In the rows, 128 means zero.
One hidden turn or mirror swaps the rows below in pairs. Which row is each named row swapped with?
The rows were stretched afterwards, more along some directions than others.
J_300: [123 118 127 117 154 129 134 163 149 161  97 111 123 134 137 143 105 137]
J_944: [116 124 154 118 120 127 123 109 136 152 109 130 171 132 135 172 106 141]
J_83: [122 121 143 134 127 141 118 127 119 147 106 131 155 109 140 153 106 152]
J_118: [176 129  98 137 152 139 123 158 132 139 131 142 116 139 128 105 161 152]
J_332: [135 119 126 125 135 108 124 137 159 134 114 129 111 143 123 116 120 150]
J_371: [114 119 137 121 131 138 118 135 134 152 102 134 158 108 138 157 112 153]
J_205: [187 180 138 155 114 113  90  92 166 123 134 133 141 151 126  94 108 149]
J_967: [137 113 164 134 138 128 117 140 141 127 131 136 136 148 124 139 125 108]
J_952: [171 136 102 143 140 134 119 146 123 132 145 134 104 139 138 100 166 152]
J_832: [108 115 166 113 129 112 139 116 135 146 117 127 156 160 134 181 123 142]
J_382: [131 134 141 131 139 138 137 135 113 150 127 108 119 136 158 144 116 141]
J_261: [149 129 133 148 127 122  87 132 141 120 128 145 148 100 139 118 119 128]
J_193: [114 127 158 113 132 100 132 117 148 144 120 124 146 169 140 163 132 156]
J_244: [168 135 101 137 147 139 124 160 126 137 144 134 100 149 132  93 172 144]
J_805: [170 124 100 132 149 137 127 160 133 136 137 143 111 142 132 104 172 149]
J_383: [171 164 127 142 115 117 110  92 177 142 110 123 141 130 106 118  72 157]
J_799: [176 165 135 150 108 122 102  84 175 135 115 126 150 130 120 113  75 150]
J_294: [140 122 123 143 137 118  92 145 145 129 118 140 142 101 138 119 118 131]
J_185: [123 115 137 124 129 139 116 137 137 149  98 138 161 106 133 155 109 154]
J_442: [143 123 159 139 130 126 110 127 143 120 139 136 139 141 119 129 120 108]
J_33: [111 113 167 112 126 114 137 118 140 144 113 129 158 161 127 177 119 141]
J_652: [104 116 157 110 124 116 134 116 126 149 121 125 156 156 142 177 132 141]
J_653: [156 111 159 139 134 127 115 140 142 118 123 143 141 136 112 133 111 103]
J_983: [144 137 134 147 125 112 116  99 121 124 139 115 114 130 143 114 128 154]
J_810: [172 159 127 145 116 124 106 101 176 143 105 124 141 125 113 120  69 154]
J_225: [137 118 124 141 140 118  94 145 147 126 118 145 139  99 132 124 113 127]
J_626: [145 124 132 146 133 123  92 142 143 120 123 148 143 101 133 115 119 126]
J_274: [137 113 162 132 139 129 117 142 138 125 135 136 137 149 126 141 126 104]
J_526: [128 123 139 136 125 138 113 119 126 146 104 128 158  99 137 151 101 158]
J_672: [153 134 106 115 160 151 120 161 159 154 121 137 120 140 120 120 146 158]
J_823: [180 168 127 155 111 126  93  83 176 135 118 127 147 125 115 104  77 152]
J_439: [169 132 140 152 112 129 123  93 137 127 137 132 128 117 123 131 103 168]
J_684: [172 135  99 141 140 132 123 153 128 131 142 138 102 139 133  95 162 143]
J_670: [171 135 104 145 142 134 121 137 123 134 142 130 103 138 142  92 165 155]
J_542: [159 109 141 140 136 125 107 147 135 115 130 155 140 127 115 118 137 111]
J_902: [134 124 130 126 130 123 127 158 158 157 116 128 128 153 144 135 121 139]
J_272: [168 154 121 142 128 120 112 107 175 148 102 120 137 126 124 117  79 155]
J_63: [170 158 123 143 113 125 114 101 170 141 108 126 137 127 112 116  79 156]
J_91: [110 110 158 107 133 118 143 134 139 150 109 131 156 162 125 176 127 142]
J_347: [138 122 160 131 148 144 118 145 144 136 130 126 128 146 130 134 120 117]

J_672 swaps with J_205
J_332 swaps with J_382
J_439 swaps with J_902

